128 stands for zero in the data rows.
Here are some numbered points:
[143 102 122 129 125 161 100 155  96] 0
[102 133 151 139 159  94 123 149  88] 1
[132 166 166  88 119  97 102 114 113] 2
[136  93 108 149 134 159 164 125 104] 3
[128 100 126 162 147 144 136 108 101] 4
[117 122 111 165 153 120 166  89 131] 5
[107 133 156 101 155  94 113 162 110] 6
[152 117 106 139  91 152 137 144 148] 7
[116 120 113 161 149 129 149  91 145] 8
[126 166 155  93 131 100 131 101 115] 9
[116 117 110 161 150 119 155 101 159] 10
[120 148 162  88 136 110 121 115 135] 11
[117 166 133 110 126 102 166  89 153] 12
[145 119 113 150 125 137 166  93 111] 13
[163 118 105 142  87 157 128 127 146] 14
[111 152 159  88 148 100  99 145 137] 15
[107 149 149  88 151 105 117 131 148] 16
[109 103 112 154 155 123 163 105 157] 17
[118 144 160 114 139  93 120 135 104] 18
[112  94  94 159 147 152 120 155 166] 19
[138 129 111 149 120 127 157 104 143] 20
[127 105 120 143 135 162  93 166  88] 21
[118 164 159  88 130 108 128 105 136] 22
[167 112  89 129  87 153 166 130 135] 23
[ 93 140 148 135 158 118 128 114  88] 24
[112 166 151  88 156 102  95 139 121] 25
[102 159 148 110 148  90 126 139 104] 26
[118  88  94 137 148 166 166 167 156] 27
[146 100 125 133 122 153 112 153  89] 28
[104 166 149  88 157  96 118 118 126] 29
[114 111 110 165 152 125 166  89 148] 30
[144 126 104 154 119 127 153 105 135] 31
[108 139 161 122 148 109 117 129  88] 32
[162 112  93 143  93 146 166 129 143] 33
[160 134  96 150  87 133 142 143 131] 34
[106 129 162 113 149 101 118 142 103] 35
[ 93 120 108 165 165 110 166  89 156] 36
[113 101  89 161 155 163 124 136 152] 37
[106 146 161  93 139 101 100 150 132] 38
[166 115 103 160  87 146 144 133 132] 39
[167 102 118 134  89 166 105 140  91] 40
[120 131 166  88 117 101  89 167 144] 41
[ 95 128 143 130 165 131 118 121 109] 42
[105 111  89 165 151 166  92 131 166] 43
[167 143  97 133  87 138 164 112 146] 44
[ 90 143 153 119 165  94 133 135  88] 45
[ 95 143 147 136 163 113 140 106  89] 46
[115 133 156  88 145 111  96 160 165] 47
[167 101 128 111  87 166 124 109  88] 48
[126 126 110 149 127 133 150  93 153] 49
[103 166 134 114 150 114 166  89 123] 50
[167 129  98 135  87 143 138 112 166] 51
[100 118 159 108 156 100  96 163 131] 52
[107 166 149  88 146  92 114 130 126] 53
[124 165 150  89 129 100 135 106 138] 54
[ 99  88 100 129 159 166 135 167 166] 55
[108 164 141 108 121 126 152 106 136] 56
[147 106 108 138 124 145 166 120 123] 57
[167 137  96 136  87 133 150 116 124] 58
[102 127 149 118 144 124 124 141 102] 59
[111 165 156  98 128 116 135  96 137] 60
[103 111 166 102 139  99  89 167 115] 61
[ 98 155 156 113 155  88 122 139  91] 62
[126  88 112 133 156 162 138 167 133] 63
[138 123 104 147  97 145 124 142 166] 64
[141  98 121 147 117 159 114 165  88] 65
[115 113 110 165 155 131 164  89 137] 66
Which three points above are nearest to each new point? Their numbers follow each, nearest first.
[116 143 162 104 128  93 105 152 120] 38 18 15
[141 120 108 162 121 130 151 109 131] 31 20 13
[100 148 150  89 148 106 123 141 141] 16 15 38
[129 166 166  98 114  93  89 119  99] 2 18 9
[167 104 125 136  87 166 113 131  97] 40 48 28
[167 117 110 148  89 155 112 105 140] 14 51 39
[144 101 128 155 125 159 132 109  88] 4 3 28
[134  94 124 144 128 166  91 167  88] 21 0 65
[102 144 160 105 165  88 116 147  88] 62 45 35
[125 166 166  94 106 102  89 123 114] 2 11 9
[105 166 128 105 128 116 166  89 145] 12 56 50
[153 115 108 137  92 154 126 151 140] 7 14 64
[124 166 152  88 124  98 145  97 155] 54 22 60
[131 166 166  88  98  90  89 126 120] 2 11 38
[167 135  93 143  87 143 166 109 142] 44 58 33
[167 107 113 133  87 166 100 128 100] 40 48 0
[105 160 141 112 118 120 149 101 154] 56 12 60
[167 120 107 127  87 159 109 123 147] 14 7 51
[120 105 166 105 127 108  89 167  88] 61 35 6
[124 166 166  92 112 100  96 116 118] 2 9 22
[ 98 166 144  88 164 101 137 124 119] 29 53 26
[110 159 141 100 120 127 161 108 154] 56 12 60
[167 131 103 144  87 147 140 111 155] 51 14 44
[123 166 165  99 116  91 111 108 113] 2 9 22
[119 113 114 165 143 124 139  97 146] 8 10 30
[139 130 106 157 126 136 141 101 122] 31 20 13
[122 112 124 151 146 127 123 126 124] 4 42 8
[109 164 140 106 125 116 156  90 158] 12 56 60
[154 121 114 153  93 142 106 129 140] 14 64 7
[116 139 165 121 134  88 106 145  95] 18 35 32
[104 127 163 104 156  88 113 160 100] 6 35 61
[110 125 166 102 141 110  93 152 108] 61 35 6
[167 147 103 133  87 137 132 103 153] 51 44 58
[106  94  93 157 157 160 104 156 166] 19 37 43
[136  89 127 146 135 166  89 167  88] 21 0 65
[110 110 116 158 156 141 142  95 149] 8 66 10
[167 135 101 132  87 142 157 117 144] 44 58 51
[132 119 112 147 131 147 152  89 147] 49 20 8
[120 143 156 106 144  88 125 134 114] 18 26 35
[167 140  99 122  87 162 130  97 157] 51 14 44
[145 111 114 155 124 149 132 108 129] 31 57 20
[152  88 119 134 127 156 102 167 133] 0 28 65
[119 147 166 110 125  88 112 152  88] 18 35 62
[138 101 117 139 125 152 160 114 126] 57 3 13
[117 118 118 160 144 129 130 101 149] 8 10 49
[126 155 166  88 125 110 106 115 137] 11 22 2
[102 166 134  98 146 115 163  90 132] 50 56 12
[109  96 102 146 152 166 100 155 166] 19 43 37
[123  88 130 146 158 163  89 167  88] 21 0 65
[ 91  88  89 134 156 166 146 167 166] 55 27 19
[107  88  90 159 149 166 117 167 166] 19 37 55
[124  88  89 149 143 162 134 161 166] 19 27 55
[101  88  97 164 139 166 101 167 166] 19 43 37
[142 104 104 148 128 140 166 115 119] 57 13 3
[ 99 136 145 112 156 106 121 126 132] 16 35 42
[151 121 112 160 118 142 124 107 120] 31 20 13
[138 104 115 149 132 154 160  91 122] 13 57 3
[112 166 144  88 144  96 120 129 127] 53 29 16
[167 127 105 134  87 153 132 128 141] 14 7 51
[167  98 108 126  87 166 162 133 115] 23 33 39
[141 131 113 159 123 124 139 118 118] 31 20 13
[125 144 166 109 123  92 102 162  88] 18 6 35
[167 127 101 144  87 152 149 106 129] 58 44 39
[123 127 116 165 150 120 160  89 126] 5 66 8
[114  88  94 153 155 166 121 167 166] 19 55 37
[125  88 108 137 150 157 134 167 129] 63 27 55
[167 139 103 143  87 131 125 136 123] 34 58 39
[131  98 123 142 136 166  89 164  96] 21 0 65
[150 103 125 149 125 165 115 116  88] 28 4 0
[167 126  96 131  87 140 146 108 153] 51 44 58
[167 117 103 144  87 158 114 116 144] 14 51 7
